grid =
[ 20.4 -33.0 -47.5 -26.8  30.3  12.1  37.8 -14.4  55.3  20.4  14.2 -33.7
 -23.4  -0.3]
The entry just left of 14.2 -> 20.4
The entry just left of -33.0 is 20.4
The entry just right of 37.8 is -14.4

a = [-15.6  17.7  -2.7 -59.1]
The entry just left of 17.7: -15.6
What is the entry just right of -2.7?
A: -59.1

data =
[[ -3.8  17.6  -2.6  22.9  -6.1  14.8]
 [-10.3  -9.6  -1.6 -20.4  44.3   2.1]
 [ 12.7   6.3   2.3  52.1 -62.2  22.7]
 [  3.1  -6.4   0.8   0.9   8.9  -8.5]
 [ -3.3   0.3  -3.2 -15.5  17.8  -4.6]]
The 2nd entry on the diagonal from the top-right corner: 44.3
The first entry in reading order -> -3.8
The entry in the bottom-left corner: -3.3
The entry directly above 44.3 -> -6.1
The entry directly above the largest entry -> -20.4
The bottom entry of the column that holds the largest entry is -15.5
The last entry, reading row by row is -4.6
Report the entry just left of the smallest entry.
Answer: 52.1
Report the entry just right of the largest entry.
Answer: -62.2
Report the entry directly above -8.5.
Answer: 22.7
Report the third entry on the main diagonal.
Answer: 2.3
The top entry of the column that holds the largest entry -> 22.9
Report the second entry from the end, reading row by row.
Answer: 17.8
The first entry of the smallest entry's row is 12.7
Report the third entry in reading order.
Answer: -2.6
Report the top-right entry.
Answer: 14.8
The entry just left of 8.9 -> 0.9
The second entry in reading order: 17.6
Report the smallest entry in the last column.
Answer: -8.5
Report the entry just right of 0.9.
Answer: 8.9

array([  6.3,  14.0, -53.7,  -3.4,   0.9, -41.2,  25.7])
The entry just left of -41.2 is 0.9
The entry just left of -3.4 is -53.7
Give the entry just right of -53.7.
A: -3.4

Questions about the matrix below. Indices start at 0.
1) Give the entry in the bottom-right corner.
2) Give the entry directly below the smallest entry.
3) Give the entry at row 0, column 1.
4) Give the entry at row 2, column 2.
5) Give the entry at row 1, column 0.
6) Give the bottom-left entry.
7) Give the entry just right of 0.0.
8) Give the entry in the top-right corner.
[[ 0.7 -1.7  1.2 -0.8  0.4  0.8  1.5  1.2 -0.6]
 [-0.1 -0.4  0.4 -0.3  0.2 -0.3 -0.1  0.3  0.7]
 [ 0.7 -0.8  0.5 -0.4  0.4  0.6  1.7  0.3 -1.0]
 [ 0.3  0.0  0.6 -0.2  0.8  0.3  0.2  1.4 -0.2]]
1) -0.2
2) -0.4
3) -1.7
4) 0.5
5) -0.1
6) 0.3
7) 0.6
8) -0.6

Questions about the grid below. Rows and columns are numbered from 0.
1) Report the entry just right of 21.5.
2) Report the entry at row 0, column 1.
3) Report the entry just left of -62.6.
4) Report the bottom-left entry.
5) Report the entry at row 1, column 1.
6) Report the entry just right of -4.4.
7) Report the entry directly below -4.4.
8) Report the minimum.
[[-23.4, 6.9, -11.8, -27.1, 10.7, 21.5, 5.2, 7.0, 3.8, 11.7],
 [-20.0, -1.1, 12.2, -2.3, -1.5, -5.0, -5.6, -9.8, 13.5, 6.4],
 [-25.5, 6.6, -12.8, -29.8, 12.8, 25.8, 6.8, 6.5, 4.1, 13.1],
 [-14.7, 10.7, -10.6, -15.2, 4.3, 8.7, 2.4, 8.5, 0.1, 8.5],
 [-8.3, -1.2, -31.7, -2.8, -15.6, 13.8, -43.0, 18.3, 12.4, -37.0],
 [-14.8, 10.7, -10.6, -14.1, 3.3, 7.6, 1.2, 8.8, 0.0, 8.9],
 [-14.7, 11.3, -10.7, -13.1, 2.9, 7.0, 2.9, 8.2, -0.3, 7.6],
 [-13.7, 10.8, -10.5, -14.7, 3.9, 8.5, 1.9, 8.0, 1.1, 8.6],
 [-11.3, -0.3, -21.0, -2.8, -11.7, 9.1, -32.2, 11.9, 12.8, -26.0],
 [29.6, 25.2, -4.3, 48.6, -32.7, -62.6, -12.9, 17.7, -16.8, -7.1],
 [-28.2, 6.1, -13.1, -34.5, 14.4, 30.4, 6.9, 5.4, 5.9, 13.7],
 [-19.6, -0.5, 10.6, -1.8, -3.4, -4.4, -7.3, -8.4, 13.5, 4.1],
 [-22.7, -1.5, 25.4, -1.2, 1.3, -10.0, 6.0, -18.9, 13.9, 19.2],
 [-19.6, -1.2, 16.1, -1.9, -0.2, -6.0, -1.8, -12.9, 13.1, 10.7],
 [15.2, 20.2, -6.3, 27.7, -20.9, -39.6, -9.0, 13.7, -11.5, -2.2]]
1) 5.2
2) 6.9
3) -32.7
4) 15.2
5) -1.1
6) -7.3
7) -10.0
8) -62.6

M =
[[4, 7, 8, 4],
 [3, 8, 5, 8],
 [8, 1, 6, 5]]
Rows and columns are numbered from 0.
The entry in the bottom-left corner is 8
What is the entry at row 1, column 0?
Answer: 3
The entry in the top-right corner is 4
What is the entry at row 1, column 1?
Answer: 8
What is the entry at row 0, column 0?
Answer: 4
The entry in row 0 and column 2 is 8
The smallest entry -> 1

arr = [ 28.2   9.4  -8.2  42.5  14.6  33.8  17.9 -52.6 -35.6]
What is the 4th entry?
Answer: 42.5
The third entry from the right: 17.9
What is the 1st entry from the left?
Answer: 28.2
The 3rd entry from the left is -8.2
What is the second entry from the right?
Answer: -52.6
What is the entry at the centre?
Answer: 14.6

[[400, 519, 112, 198, 431, 85, 457, -56, 369, 261, -29, -463, 29],
 [414, 336, -100, 586, 194, 363, -100, -91, 181, -52, 326, 117, 200],
 [73, 656, -30, -201, 576, -82, 160, 182, 54, 264, 228, 188, 873],
 [503, 494, 348, 557, 121, 317, 521, -59, 507, 364, -154, -665, -148],
 [111, 355, 72, 62, 450, 91, -1, 298, 214, 177, 251, 445, 520],
 [480, 169, -41, 389, 80, 371, -66, 258, 282, 105, 220, 479, 455],
 [194, 340, 874, 562, 181, 483, 317, 639, 565, 670, -14, 438, 20]]
Read off the entry just left of the largest entry.
A: 340
The entry in the top-left corner -> 400
Read off the entry just left of 457.
A: 85
The largest entry in the last row is 874
The 2nd largest entry -> 873
Read off the entry directly above 182.
A: -91
Read off the entry just right of 258.
A: 282
The entry in the bottom-right corner is 20
The entry directly below -201 -> 557
The second-last entry, reading row by row: 438
Read off the fourth entry from the end, reading row by row.
A: 670
Read off the first entry on the diagonal from the top-right corner.
A: 29
Read off the largest entry in the first row.
A: 519
Read off the top entry of the column that holds the largest entry.
A: 112
Read off the second smallest entry.
A: -463
The 2nd entry on the main diagonal is 336
Read off the entry just left of 656.
A: 73
The entry in the bottom-left corner: 194
The entry just right of the smallest entry -> -148
The entry directly below 121: 450
The entry just right of -56 -> 369
Read off the entry directly above 355.
A: 494
The entry directly above -52 -> 261
Read off the 3rd entry from the end, reading row by row.
A: -14
Read off the entry just right of 336.
A: -100
The minimum is -665
The entry directly above the centre entry -> 160
Read off the entry just right of 656.
A: -30
The median entry: 228
Read off the entry just right of 483.
A: 317

W =
array([-52.4, -28.0,  -3.4,  51.1, -20.5,   8.4, -16.5, -12.0, -34.5,
         5.4,  45.8,  15.3,  -8.9,  -1.3, -28.2, -21.3])
The third entry from the end -> -1.3
The first entry: -52.4
The 3rd entry from the left -> -3.4
The second entry from the right is -28.2
The 2nd entry from the left -> -28.0
The last entry: -21.3
The fifth entry is -20.5
The second largest entry -> 45.8
Find the entry just right of -16.5.
-12.0
Find the second smallest entry.
-34.5
Find the entry just right of 15.3.
-8.9
